Each row is where one point has got to under a steady rotation. How many steps took it there?
The counts run from 0 to 353.
19 4 -11 32 -21 -28 -18 -10 24 1 -9 8 3 0 -31 -12 12 -5 1 41 -14 -18 -30
 28 63 27 50 19 -34 8 -18 -7 39 3 9 1 => 192
24 21 8 -2 -25 -18 -19 12 -8 8 -13 6 -28 -16 33 -30 -21 -1 -7 15 -22 -23
 -52 31 -51 6 26 -15 -47 -23 4 -28 5 -35 7 1 => 140
0 25 -5 -22 -63 -27 -33 12 -23 32 1 -6 -7 14 11 15 -29 15 -24 -1 17 -28
 -35 33 31 29 11 5 -44 -7 12 -5 -15 11 -15 -25 => 118
3 10 1 14 -34 -7 -7 -8 2 30 -1 3 3 11 -14 17 3 -4 -6 47 -4 -13 -48 11 66
 -45 48 5 -32 22 -12 -13 28 1 -21 8 => 272
3 41 -10 -8 -35 -21 11 17 -29 19 -17 28 -20 -22 -3 -25 -25 22 9 -18 20
 -8 -35 49 -35 16 5 -2 -45 -6 6 -33 -13 -14 -27 -4 => 259
25 2 -27 1 -19 -45 0 19 0 34 -22 15 25 -20 36 -2 -10 -11 2 -38 0 16 -46
 10 -56 19 47 -8 -23 11 9 -4 12 21 1 29 => 64
11 21 -10 8 -41 -6 -6 -4 -9 21 -35 30 22 10 -11 10 7 1 -7 16 -5 17 -51
 42 34 -19 56 -32 -14 20 -21 13 -6 11 15 26 => 352
9 28 5 24 -54 8 11 12 24 27 -14 15 -24 -8 -36 -18 28 -15 50 27 -20 -13
 -36 41 15 -38 11 1 -18 21 -2 -14 -9 -1 18 11 => 133
-13 -11 -19 -1 -33 -52 -23 11 19 8 10 24 -10 12 26 17 3 2 5 44 -30 -26
 -58 17 -3 18 1 -20 -51 -5 19 18 11 11 12 -20 => 278
39 -9 -29 13 -30 9 -3 19 22 60 14 4 -5 -39 21 5 19 -16 26 -2 -19 8 -35
 -4 -14 8 51 18 17 -9 0 5 33 25 -14 24 => 326
23 23 -29 -29 -35 24 7 -16 45 63 0 5 -24 -31 -18 -23 23 -25 12 23 -26 -4
 -1 25 15 18 23 -19 -12 12 -15 -26 14 -5 4 -8 => 169
15 -11 -23 -4 -69 4 -13 -4 18 36 -2 16 -11 -37 -31 -9 13 -60 33 17 2 -12
 -27 32 0 -8 17 -9 22 23 1 -6 26 -19 14 6 => 250
15 7 -13 -3 -26 -50 1 27 -7 22 -25 3 19 -31 42 -1 -1 0 4 -24 -7 14 -57
 11 -56 9 44 -11 -22 1 21 0 5 11 -3 25 => 63
7 18 -12 -11 -39 -56 -6 26 10 5 -18 10 -1 -10 25 4 11 42 -8 22 -31 -11
 -51 24 15 35 23 -30 -47 -11 10 8 -11 23 22 -1 => 317
-11 34 5 -23 -37 -4 -25 -13 32 18 -6 -3 -10 -9 -25 -22 29 -3 16 46 -33
 -8 -54 24 18 -5 14 -22 -26 37 -19 -3 11 -14 31 0 => 53
-5 15 -9 4 -18 -43 12 20 28 11 8 9 -15 -7 17 8 -18 15 12 42 -32 -33 -52
 14 -22 -30 5 -10 -61 -7 32 -33 12 -2 10 -2 => 20
10 44 -6 -25 -58 32 3 21 16 37 -10 -11 -28 -35 -35 -20 12 -3 16 17 -6
 -15 -34 36 15 -25 25 -11 0 10 -9 -19 -3 -12 18 24 => 172
-2 52 -16 10 3 29 7 5 17 49 -10 6 12 -10 -28 14 7 -8 23 12 -5 19 -39 45
 17 -21 55 13 6 30 -13 -5 8 24 -16 23 => 10
31 -7 -19 37 -39 -1 0 29 4 36 -6 3 3 -10 -30 -13 6 -16 24 1 16 -16 -30 7
 37 -16 52 41 -13 9 -6 -7 37 13 -12 33 => 71
-14 40 -16 -13 -2 13 -24 -12 48 29 10 1 -10 -17 -34 -8 14 -18 22 51 -30
 -8 -46 41 11 -1 30 -9 -1 30 -12 -1 27 -1 28 4 => 51
-5 16 -15 0 15 -22 -7 6 1 24 -29 3 14 -33 -4 -35 25 -30 6 7 -1 -2 -41 28
 -31 33 65 14 -15 18 -4 -2 31 -25 -29 11 => 226
-12 -7 -11 -13 -18 -51 9 31 17 19 0 3 -11 -25 32 1 5 -7 13 31 -26 -30
 -56 0 -44 -19 17 -11 -46 -2 34 -15 21 -12 -15 -1 => 22
-16 12 -11 -20 -31 -23 0 -14 7 18 -27 2 9 -18 -32 1 23 -22 -11 55 -3 -15
 -39 28 45 -19 46 -22 -21 32 -9 -9 25 -29 -7 0 => 311
-13 57 -20 -17 12 -18 19 -6 27 36 -19 -10 25 -41 -24 5 16 7 5 3 -6 18
 -28 34 18 15 51 7 -7 37 1 -28 19 15 -20 7 => 347
52 -10 -33 17 -22 -28 10 -15 17 46 -8 15 20 -25 20 -6 -8 -5 -5 -19 -6 22
 -18 -7 -5 20 53 5 -27 12 -9 -34 44 18 -10 25 => 67
15 5 0 10 -45 -6 -49 10 -18 24 12 13 -31 24 6 -10 -20 -13 -3 32 3 -45
 -41 37 15 26 11 18 -49 -27 -1 6 1 -11 -14 -26 => 78
6 -19 -37 -29 -22 -41 -6 13 17 35 -16 5 14 -27 23 -9 -12 -47 -9 0 5 -17
 -32 13 -55 12 42 -18 -22 10 26 -11 35 -11 8 14 => 25
12 -12 -16 22 -46 -9 -40 8 -20 14 22 43 -32 15 -10 -12 -5 0 7 37 3 -27
 -47 22 32 21 12 7 -36 -13 -22 22 29 -10 -17 -13 => 76
14 17 -45 -26 -16 12 3 -7 54 65 3 17 -6 -6 -10 -17 18 -41 24 11 -20 -6 0
 34 -17 42 20 -10 -21 15 -5 -6 13 12 6 -9 => 167
32 23 4 27 -45 14 7 -25 38 40 -5 5 -16 -20 -24 -4 25 -22 42 29 -41 9 -25
 36 29 -13 21 5 -7 21 -12 -27 5 8 13 0 => 131
-8 13 -24 -18 -40 -22 -51 17 -3 6 15 6 -14 -12 -22 -22 2 28 -15 25 10
 -26 -51 12 43 37 30 4 -29 3 -19 23 40 2 8 9 => 114
10 26 -6 23 6 -39 12 3 13 28 10 1 12 -30 19 12 -36 13 12 -18 -2 7 -43 10
 -38 -9 29 29 -32 11 20 -52 38 15 -25 11 => 183
-4 49 -17 -20 -51 16 -10 33 5 20 2 14 -25 -31 -31 -14 -7 25 20 11 -1 -11
 -52 38 -1 -25 11 -19 -2 10 -4 -4 1 -2 35 32 => 174
7 7 -22 -21 -23 -17 -10 0 -11 47 -14 -11 22 -36 -3 -7 -4 -14 -23 -4 25 0
 -38 -6 7 -7 69 6 -5 28 -12 -21 47 -12 -34 25 => 148
34 -3 -35 2 -14 -41 2 7 11 35 -18 18 27 -19 29 -2 -12 -10 0 -36 0 22 -32
 6 -44 26 48 -9 -28 13 2 -15 25 27 2 29 => 65
13 42 -4 6 18 0 -10 3 -10 38 -4 -5 5 -33 30 -7 -5 7 -5 -7 -14 19 -54 24
 -33 14 71 18 -8 -4 -13 -12 22 -6 -42 6 => 264
1 31 -21 19 -2 -11 -18 -3 -22 31 30 49 -14 0 14 11 -46 13 18 5 8 -1 -57
 38 -44 -3 8 9 -30 1 -3 -13 21 0 -38 -7 => 300
